In the rows, zero is written as 128.
The rows below fall into families. The same turns and mirrors carry the whole set onto itself and the rows of a family onto each other. For each named row, which other rows are in its family? Write them in the order they are listed.
These 20 rows form 5 families of 4 rows each.
lipa: [100 153 152 149  91 135 104 131 121 107 161 118 123 146 103 124 139 126
 134]
suzu: [128 111 135 149  59 112 144 147 118 118 110 119 136 130 126 111 121 122
 108]
tenan: [132 125 142 122  77 143 166 145 130 112 127 135 119 112 134 125 155 147
 113]
Fodo: [135 179 128 139 136 158 130 140 111 136 154 116 113 140  95 138 134 122
 136]
kigap: [111 129 145 133 150 149 145 116 101 126 168 116 103 141  94  98 117 140
 148]
riku: [133  96 118 140 117  89 123 117 128 145  81 137 140 122 144 112 105 100
 119]
fadev: [109 117 129 140  67 121 114 128 122 102 121 134 142 115 143 118 133 135
  94]
Gumaf: [149 127  91 125 129 131 134 124 116 140  92 143 137  99 153 130 119 124
  91]
zepe: [119 104 123 124 184 128 132  93 108 144 132 135 112 124 122  97 103 127
 142]
ramet: [104 144 139 140 156 115  81 101 131 136 138 134 125 144 113 128 124 101
 153]
Tem: [115 108 135 132 100 149 163 130  96 108 151 119 115 120 118  92 121 159
 111]
Romop: [119 144 156 155  94 122 130 145 119 129 145 106 118 159  89 118 124 109
 150]
pode: [125 129 138 146 153  99 109 115 128 155 115 125 123 151 106 120 109  87
 161]
gusas: [144 154 105 128 180 134 114 112 120 158 115 137 122 124 123 137 117 105
 134]
gebi: [114 108 115 133 132 100  90  97 132 131  98 150 143 113 154 120 118 111
 113]
tek: [124 155 159 126 127 148 148 136 133 129 155 126 103 139 100 133 155 129
 158]
Kef: [140 101 120 111 129 118 148 115 139 137  89 157 127  98 160 125 138 128
 115]
nor: [133 131 136 115 178 123 129 105 143 154 118 148 110 126 126 133 138 109
 161]
buf: [142 153 113 136  84 155 149 152 107 118 130 122 128 114 125 131 135 141
  93]
nirul: [123  83 113 122 135 127 150 106 105 125 114 138 125 104 146  90 107 146
 104]

Same family as Kef: tenan, tek, nor
Same family as Romop: suzu, riku, pode
Same family as kigap: zepe, Tem, nirul

The rows below fall into families. The same turns and mirrors carry the whole set onto itself and the rows of a family onto each other. For each named row, which other rows are in its family? Write them in the order they are listed.
These 40 rows form 5 families of 8 rows each.
Res: [136 140 141 150 168 123 118 123]
riso: [130 141 145 166  97 111 117 141]
bolo: [ 95 131 125  96 143 140 149 127]
lof: [114 106 154 109 118 100 125 125]
dema: [142 143 135 158  95 105 111 127]
nekam: [110 132 110  94 150 146 130 120]
kis: [129 166 102 150 129 156 123 135]
dapu: [120 153 102 121 105 131 161 140]
memur: [138 171 107 150 111 144 115 139]
masu: [121 118 149 143 135 140  84 130]
baril: [148 142 130 162 104 117 100 134]
vesuf: [128 112 142 152 132 134  89 118]
zofu: [129 159  92 153 136 143 122 141]
Ves: [ 94 115 111 110 107 145 102 137]
Musot: [124 154 107 113 112 117 164 130]
nopu: [125 104 141 147 132 140  90 121]
zana: [143 148 143 151 159 117 139 121]
gonu: [133 161 137 150 153 117 137 110]
runu: [128 160  89 145 134 146 131 139]
rivum: [101 125 113 107  88 141 109 141]
Mes: [115 115 163 103 111 114 125 119]
taz: [114 113 165 112 112 111 117 122]
Misoz: [133 139 141 146  97  90 118 122]
Morat: [120 169 115 110 116 115 157 139]
bekug: [125 121 155 137 143 125  87 121]
bolu: [116 162 113 104 114 122 161 140]
dumir: [101 130 121 100 153 151 137 132]
nekub: [115 119 115 103  96 143 114 154]
ponuk: [107 132 115 107  79 136 130 135]
Selab: [133 162 105 145 144 160 131 124]
mupe: [149 157 145 147 143 112 145 123]
notu: [112 133 114 110 150 167 130 137]
tano: [110 113 151 113 104  98 116 136]
suz: [139 147 140 168 103 109 118 140]
mipig: [128 155 141 154 153 114 134 107]
sapog: [109 121 138 145 119 144  82 141]
fudek: [103 127 116  90 145 147 128 121]
rin: [105 102 150 108 138 111 133 121]
Tir: [135 152 118 114 129 111 166 122]
debi: [112 111 119 107  96 138 109 151]

Same family as Morat: riso, nekam, zofu, nopu, Mes, nekub, mipig
Same family as bolu: vesuf, gonu, runu, taz, suz, fudek, debi
Same family as zana: lof, dema, kis, masu, Musot, rivum, dumir
Same family as bolo: dapu, baril, Ves, bekug, Selab, mupe, tano

The rows below fall into families. The same turns and mirrors carry the whole set onto itself and the rows of a family onto each other. For each named row, which other rows are in its family? Write them in the order they are listed.
These 28 rows form 7 families of 4 rows each.
dinas: [138 148 116 133 134 100 126 176 143 114 127 147 106 151]
lod: [125 128 151 103 123 140 108 108  96 130 149 100 152 126]
nidaz: [143 123 157 120 143 139 120 110 102 142 144  89 147 132]
surag: [139 117 119 140 137 104 136 172 148 117 126 162 107 137]
Mek: [127 107 113 140 128  99 122 174 144 111 124 153 112 143]
nomo: [125 121 134 124 154 151 120  91  96 138 134 108 142 134]
rugi: [122 134 116 149 113 106 132 176 164 139 111 141 124 114]
kov: [142 105 123 142 129  98 118 175 146 125 113 144 104 130]
vese: [121 148 133 120 125 161 141 111  97 122 167 126 143 122]
rolun: [126 131 153 115 150 142 116  98 101 152 134 102 142 127]
kubas: [114 126 127 115 124 139 166  95 108 148 151 109 142 126]
Latok: [130 133 113 127 105 101 117 172 160 135 108 151 141 130]
Bafu: [135 147 116 115 102  99 120 173 158 125 107 119 116 126]
zuvom: [136 105 113 151 117 102 109 166 137 118 118 145  98 134]
begug: [149 119 107 130 119 109 120 172 142 117 115 163 118 138]
deteg: [130 127 119 134 108 105 120 173 163 135  95 124 136 116]
Ramo: [114 146 100 130  97 102 112 160 156 128 104 136 126 115]
Zuge: [123 134 146 121 145 150 121 104  98 131 140  83 129 119]
Naki: [114 131 131 116 126 160 163 105  96 142 148 114 126 124]
rop: [109 132 127 118 138 161 153  99 102 134 157 128 122 121]
bemu: [126 138 139 122 124 155 167 110 112 140 165 112 136 119]
Fub: [145 126 135 125 155 140 126  92 100 143 134 100 145 127]
Toka: [102 140 143 118 137 147 151 103 105 133 161 103 124 122]
gopez: [130 125 106 136 130  97 107 162 131 110 121 159 103 144]
Fimas: [114 138 115 152 105 102 116 161 166 139 117 145 123 113]
tigum: [105 126 127 111 125 152 151  89 110 143 145 113 138 119]
Siro: [128 135 110 137 112 108 114 166 170 126 105 136 131 107]
sovop: [113 123 142 115 139 146 109 100 101 146 128  91 147 126]

Same family as Naki: Mek, rolun, Siro
Same family as surag: deteg, rop, sovop
Same family as gopez: nidaz, Ramo, bemu
Same family as Fub: kubas, zuvom, Fimas
Same family as nomo: rugi, kov, tigum

The rows below fall into families. The same turns and mirrors carry the whole set onto itself and the rows of a family onto each other. For each named row, which other rows are in its family? Write them in the order they are listed.
These 32 rows form 4 families of 8 rows each.
sel: [158 116 121 144  73 137 141 136 159 101 132 157 110 148 139 126  97 131
 129 121  90 132]
Vube: [ 92 129 139 153  98 134 134 147 110 141  90 148 107 131 137 168  89 117
 105 128 129 158]
pobir: [138 113  91 136 121 124 121 127 104 108 113 135 134 130 148 122 142 131
 144 141 187 120]
Fuda: [157 124  95 139 103 108 120 130 153 153  88 127 117 150 111 147 127 143
 139 130 102  86]
pib: [120 140 116 150 115 137 158 150 146  97 116 109 141 152 109 123 124 135
 106 100 170 154]
dobim: [125 119  77 161 152 115 127 107 130 143 106 155 144 136 127 122 138 156
 122 118 156 121]
sif: [ 99 136 145 139  86  99 102 126 107 147 126 119 156 156 124 139 119 124
 157 135 163 110]
Vig: [142 147 127 160  93 141 135 134 147 131 137 141 159 146 169 111 121 149
  95 148 104 148]
Faf: [116 120 145 147 120 111 115 118 144 140 169  92 165 139 128 117 127 113
 113 123 134 117]
nudu: [108 119 113 129  98 144 157 137 156  96 105 141 124 143 116 124 108 126
 108  86 155 163]
sete: [146 111 103 133  75 146 143 130 148 128 141 171 104 144 119 133 105 136
 140 156 106 122]
mabu: [141 104  92 119 118 111 119  94 151 133  99 125 118 132 124 142 134 141
 142 126 121  80]
pobe: [153 124 142 125  80 125 122 108 149 104 127 155 113 148 116 138 110 157
 123 126  83 119]
rak: [148 166 138 148 137 131 137 110 130 144 123 138 119 150 154 117 125 121
  85  89 114 118]
bamip: [104  93 103 141 123 116 130 154 143 137 119 137 109 131 152 133 101 130
  80  95 151 160]
zifev: [118 112  92 144 111 138 152 119 143  97 130 144 107 144 133 113 102 145
  93  95 171 141]
Lilad: [105 104 166 149  97 104 125 138 123 152 110 150 103 131 125 176  96 128
 118 140 129 151]
Gik: [110 148 131 118 106 129 132 158 103 175  90 151 112 137 133 125 125 127
 118 125 100 145]
Nef: [121 122  92 146 115 141 116 123 113 130 117 149 134 138 144 115 135 130
 114 105 201 123]
dumo: [104 140 138 142  70 119 113 155 106 168 131 116 131 131 122 145 109 114
 147 147 142 104]
gotef: [108 129 133 121  75 110  87 130 101 142 128 118 137 165 101 158 115 130
 130 118 145 128]
nad: [137 168 164 157 133 123 138 135 145 137 119 127 140 129 165 119 116 114
  98 140 120 141]
sori: [123 139 134 139 116 110 163 105 134 166 149 115 133 116 177 139 103 142
 103 121 158 110]
fulo: [123 110 134 162  89 116 125 154  84 142 127 148 136 133 112 119 146 128
 137 152 147  99]
gimon: [ 90 127 130 144  99 125 133 165 113 157  90 137  96 145 106 141  93 114
 131 138 142 136]
nevaz: [133 131 140 138 106  86 144  99 136 141 140 102 151 114 162 142 106 127
 112 123 139  83]
Pazo: [127 167 159 162 117 148 141 127 140 142 112 140 115 150 168 122 119 124
 110 109  99 129]
vab: [142  98 118 108 123  98 146 107 119 140 135 120 130 107 113 153 101 159
 135 121 106 110]
givuf: [165  89 107 120  94 109 114 100 137 124  97 147 116 125 117 154 122 161
 139 118 120 112]
zufa: [152 107 118 133 115 127 135 133 138 106 126 145 137 121 154 115 160 131
 118 140 186 137]
gov: [148 146 142 143 119 106 141 107 169 141 135  86 154 113 159 132 125 134
 117 119 128 118]
zekim: [126  95 140 128  68 133 144 149 150 111 121 130 124 155 111 129 116 176
 112  99 109 124]

Same family as sel: Vube, pobir, sif, nudu, mabu, nevaz, Pazo
Same family as Nef: pobe, zifev, dumo, nad, gimon, givuf, gov
Same family as fulo: dobim, Vig, Faf, bamip, Gik, vab, zekim

The rows below fall into families. The same turns and mirrors carry the whole set onto itself and the rows of a family onto each other. For each named row, which other rows are in its family? Write them in the order they are listed.
These 15 rows form 5 families of 3 rows each.
goga: [ 91 138 106 160 102 145 102 144 131 120 110 149 122 175 103]
gida: [117 142  95 157 105 172 119 120 118 125 110 167 121 143  92]
Fir: [124 140 116 149 111 164 115 175  99 160  88 104 145 183 137]
Dor: [107 111 106 121 100 110 119 141 125 178 100 113 100 165 126]
pupur: [110  95 109 109 101 116 126 121 118 186 134 115 113 156 127]
mide: [132 130 121 140 115 182 123 163  85 166 119 103 166 178 142]
Gobov: [162 131 115 148 138 180 136 158  93 157 124  98 150 147 132]
sive: [131 113  95 117 103 134 136 114 114 184 101 133  95 131 115]
mavi: [102 111 134 133 115 150  95 116 125 116 153 153 137 133 115]
mimuz: [133 124 145 135 126 183 104 151  91 138 132 118 170 145 144]
Veka: [ 92 128 109 156 104 159 105 127 125 117 146 157 140 169  99]
bavop: [139 100 103 120 126 122 138 118 123 171 139 112 101 128 118]
lape: [125 131 104 163 129 164 120 126 127 109 148 149 128 141  94]
mogif: [152 143 105 143 115 189 134 150  85 169  87 120 141 150 128]
tagas: [126  93 138 100 118 132 112 124 107 172 138 111 130 128 146]

Same family as goga: Fir, Dor
Same family as bavop: Gobov, lape
Same family as gida: sive, mogif
Same family as mide: pupur, Veka

